Where one turn sends some rows of the set: a few examples, then the rows asked:
j_777: -1.80,-4.44,-0.85,-1.36,-1.61,0.20,-1.35,-0.52,0.42,-0.58,-0.42,3.95
j_584: 0.88,-0.58,1.57,0.11,-0.20,-0.87,-2.12,2.16,-2.58,1.20,2.80,3.40
j_168: -0.70,-2.22,-0.41,-1.16,-0.13,2.31,1.09,-1.86,2.49,-0.79,-1.86,-2.47
j_398: -1.48,-0.61,-0.85,-2.02,0.59,1.87,0.05,-2.20,2.53,-1.56,-2.06,-2.40
j_316: 1.00,1.26,-0.38,-2.17,0.10,-0.62,0.46,0.66,-3.13,-2.92,1.41,-2.10
j_296: 0.43,1.27,-0.39,-1.44,-0.74,-0.79,-0.03,-0.15,-3.61,-3.08,1.56,-1.66
j_902: -0.80,0.05,-0.40,-0.59,0.79,1.58,-3.83,1.34,1.13,-0.78,4.66,-1.09
j_659: -1.36,-1.78,-0.29,-0.44,0.19,0.65,-5.15,1.38,0.88,0.66,3.75,-0.45
j_921: 0.05,-1.05,0.34,-1.92,-0.35,0.38,-4.22,2.04,0.07,-0.42,4.77,0.50
j_586: -1.97,-3.50,-1.57,-2.19,-1.48,-1.35,-2.77,-0.56,-0.09,-2.04,0.59,2.91
j_459: -1.35,-1.19,-1.41,-1.51,0.33,1.68,0.20,-1.88,2.48,-1.24,-1.04,-3.23
j_616: 0.72,1.24,0.06,-1.33,-0.99,-1.32,-0.05,0.35,-3.13,-2.78,1.96,-1.62
j_740: 0.20,1.22,1.23,-0.76,0.67,-1.25,-3.18,1.80,-2.46,0.37,2.48,3.43
j_184: -0.56,1.69,-0.12,-0.21,0.03,0.30,0.53,0.01,-3.19,-2.86,1.17,-2.36
j_984: 1.15,3.21,1.82,-0.53,2.15,0.68,-0.66,0.56,-0.38,0.23,1.02,-2.87
j_720: 0.18,-1.22,1.36,-1.43,-0.28,-0.63,1.75,-1.20,-1.03,0.43,-4.07,1.96
j_538: 1.38,2.27,2.53,0.21,1.91,2.29,0.65,0.47,0.13,1.66,0.01,-1.88
j_505: 0.80,-0.45,2.32,-0.32,-0.43,-0.41,-2.75,2.17,-2.18,0.98,1.54,4.10
j_150: 0.80,0.65,1.18,-1.59,0.45,0.31,3.05,-1.34,-0.95,-0.97,-3.07,1.33
j_950: 0.04,-2.94,1.00,-1.64,0.60,0.63,-2.59,-0.03,3.15,2.54,-0.62,3.38
j_119: 0.72,-0.05,2.29,-0.39,0.27,-0.79,-2.31,1.87,-2.35,0.77,1.78,4.27
j_300: -0.53,-0.07,0.60,-0.21,0.93,0.51,2.27,-1.90,0.08,0.09,-4.16,0.57
j_769: -1.38,-0.69,-1.51,-1.89,0.98,1.28,0.70,-2.12,2.03,-1.26,-1.05,-3.15
j_978: -2.44,-3.37,-1.18,-2.82,-1.98,0.02,-1.70,-2.25,0.23,-1.08,-0.72,2.42
j_690: -0.88,-2.37,1.24,-0.63,1.29,1.70,-1.94,0.09,3.47,2.74,-0.86,2.56
j_250: 1.86,2.20,2.08,0.89,2.52,0.89,-0.33,2.32,-0.14,0.71,1.33,-1.33
j_757: -1.42,-2.53,0.88,-0.57,1.43,2.37,-1.92,-0.29,3.16,2.32,-1.35,2.66
j_177: -1.46,-2.28,1.27,0.13,0.37,1.54,-2.44,-0.61,3.15,2.45,-0.71,3.13

j_300 goes to j_777
j_690 goes to j_119
Now find these:
j_950 goes to j_740
j_757 goes to j_505
j_177 goes to j_584
j_538 goes to j_720
j_250 goes to j_150

Where one turn sends some rows of the set: a few examples, then the rows asked:
j_714: 0.42,1.40,0.68,-3.70,0.34,-3.62,-1.58,-5.21,1.04,-1.44,0.00,-0.64,3.20,0.33,3.30,1.31,-4.15,-3.65
j_144: -1.46,0.51,2.26,-3.78,3.48,0.89,-2.19,-2.43,0.97,-3.04,-1.14,2.84,0.49,-2.64,5.35,-1.08,-2.51,-3.31
j_30: 3.77,0.92,-3.70,-2.30,2.59,2.75,-2.82,-0.38,-0.45,-0.72,0.33,-0.98,3.63,0.09,2.68,-2.27,-1.87,-1.32
j_234: -2.38,-1.49,-0.66,-3.36,3.25,-0.26,-3.23,-0.81,-1.08,-1.91,0.74,2.20,0.84,0.21,2.00,-2.17,-1.55,2.88
j_192: 2.10,1.03,1.15,-1.91,0.15,-2.51,-3.29,1.87,-0.12,-1.08,0.17,2.59,2.03,-5.42,4.23,-1.01,-1.75,-2.20
j_137: -1.34,1.31,2.55,-4.77,1.61,-0.15,-1.20,-1.76,0.63,-3.16,-1.51,4.06,-0.07,-1.47,0.98,0.37,-0.31,0.10
j_126: -1.45,-1.62,-1.82,-6.95,2.66,-1.29,-0.84,0.75,0.09,0.07,-2.14,0.38,0.36,0.02,1.37,-0.34,-3.14,0.94
j_822: -0.66,0.65,0.33,-2.07,0.60,0.42,-1.69,3.02,0.98,-1.64,1.87,2.65,3.45,-0.51,3.92,-1.08,-5.13,3.59
j_861: -1.28,2.42,5.08,-4.12,-0.96,-0.78,-2.10,-0.37,0.26,-1.61,-2.79,2.07,1.91,-1.79,5.87,-0.93,-3.28,-0.93
j_842: 0.65,2.32,-2.35,-2.41,0.56,2.49,0.19,2.94,1.32,-0.56,-0.50,1.11,5.27,1.69,2.12,0.88,-2.72,1.16
j_167: 0.62,-0.67,-3.57,-3.15,-1.74,2.05,-2.23,0.57,-1.75,-0.19,-0.17,-0.64,2.82,-0.91,4.07,-0.91,-5.23,-4.45
j_575: 0.85,0.31,-4.11,-4.84,-1.48,0.34,0.21,0.56,-1.36,-1.49,0.83,-0.71,0.32,0.75,4.01,1.91,-1.17,-2.81
j_661: 0.10,1.37,1.03,-4.32,1.63,-2.17,-2.93,0.33,-0.52,-0.15,1.78,0.73,1.38,-2.36,1.98,0.59,-3.79,4.39
j_737: -1.44,1.54,-0.65,-3.04,-3.21,0.47,-1.21,-1.84,-1.44,-3.39,3.17,-0.52,2.80,-0.54,1.33,-2.80,-2.18,-2.61
j_280: -2.65,-0.80,2.84,-2.65,-1.16,-1.19,-4.47,-2.09,-1.76,-1.56,-1.53,-0.73,4.47,-0.68,5.02,1.10,-1.63,-3.41
j_479: -1.51,-0.04,0.00,-3.45,1.49,0.00,-1.56,0.04,-2.83,-2.38,0.31,1.91,1.66,-2.75,0.50,-1.59,-1.19,3.34
j_574: 0.28,-0.56,0.33,-3.60,1.79,-4.95,-2.44,0.88,1.66,-0.16,2.40,2.42,3.28,-0.39,3.29,2.23,-3.32,-2.64
j_194: 2.73,2.56,0.12,-3.36,0.86,2.42,0.98,2.02,1.88,-1.10,2.15,-0.60,4.69,0.11,1.60,-0.15,-1.99,1.31
j_441: -0.46,-0.98,0.58,-4.05,2.15,2.43,-1.94,-1.73,1.80,-1.40,-0.88,1.42,3.70,0.10,2.38,4.82,-5.08,-2.02
j_237: -2.53,0.66,5.52,-4.68,1.99,0.11,-3.35,-0.13,0.53,-0.12,-1.08,0.48,1.72,-2.53,5.08,0.07,-2.61,-1.44
j_891: 0.73,0.11,2.42,-1.90,-2.95,-2.10,-3.34,-2.17,1.20,-1.57,-0.03,0.62,5.37,1.44,2.52,1.49,-3.94,-3.25
j_403: 1.52,-1.94,1.32,-5.14,1.02,0.04,-0.67,2.54,1.43,1.22,-0.76,-0.89,2.62,1.78,4.90,-0.40,0.30,-0.16
j_992: 1.44,1.67,-0.88,-4.71,-1.03,-2.16,1.45,-0.34,-0.37,0.96,0.32,-2.08,2.07,0.10,3.42,1.70,-4.61,-4.24
j_28: 0.74,0.03,-2.15,-4.01,-1.26,3.74,-1.63,-2.49,0.02,-3.21,-3.33,0.41,0.85,-0.33,2.73,-0.07,-4.28,-2.66
j_145: 3.56,-0.58,-2.72,-2.35,-1.66,0.70,-2.50,0.84,-0.99,-1.38,0.66,0.01,1.58,0.85,5.12,-0.85,-2.98,-4.75
j_943: -1.04,4.16,-1.14,-2.33,2.60,-0.83,-1.67,-2.47,-2.71,-1.43,-2.23,0.30,2.27,1.53,3.13,-0.67,-4.75,1.69
j_869: 0.99,0.83,0.19,-2.42,1.36,-3.71,-1.97,-3.11,-0.21,-1.34,-0.35,-0.18,3.19,-0.09,2.47,4.11,-1.46,-4.06
j_196: 0.24,2.03,1.47,-0.83,-1.12,0.11,-0.96,2.00,-1.07,-0.76,3.68,0.03,6.00,0.41,3.32,0.00,-0.09,-0.76
j_276: 0.50,1.29,-0.37,-1.59,2.07,2.87,-0.46,2.03,-1.26,0.20,-1.89,-0.58,5.99,0.15,2.22,-3.15,-2.09,-0.19
j_863: 0.76,3.88,3.31,-1.03,0.59,2.04,-2.81,-2.69,-1.66,-1.94,-1.17,-0.35,2.92,-2.29,5.31,-2.03,-2.72,-0.20

j_861 goes to j_869
j_280 goes to j_992
Now find these:
j_192 goes to j_441
j_574 goes to j_28
j_661 goes to j_144
j_714 goes to j_145

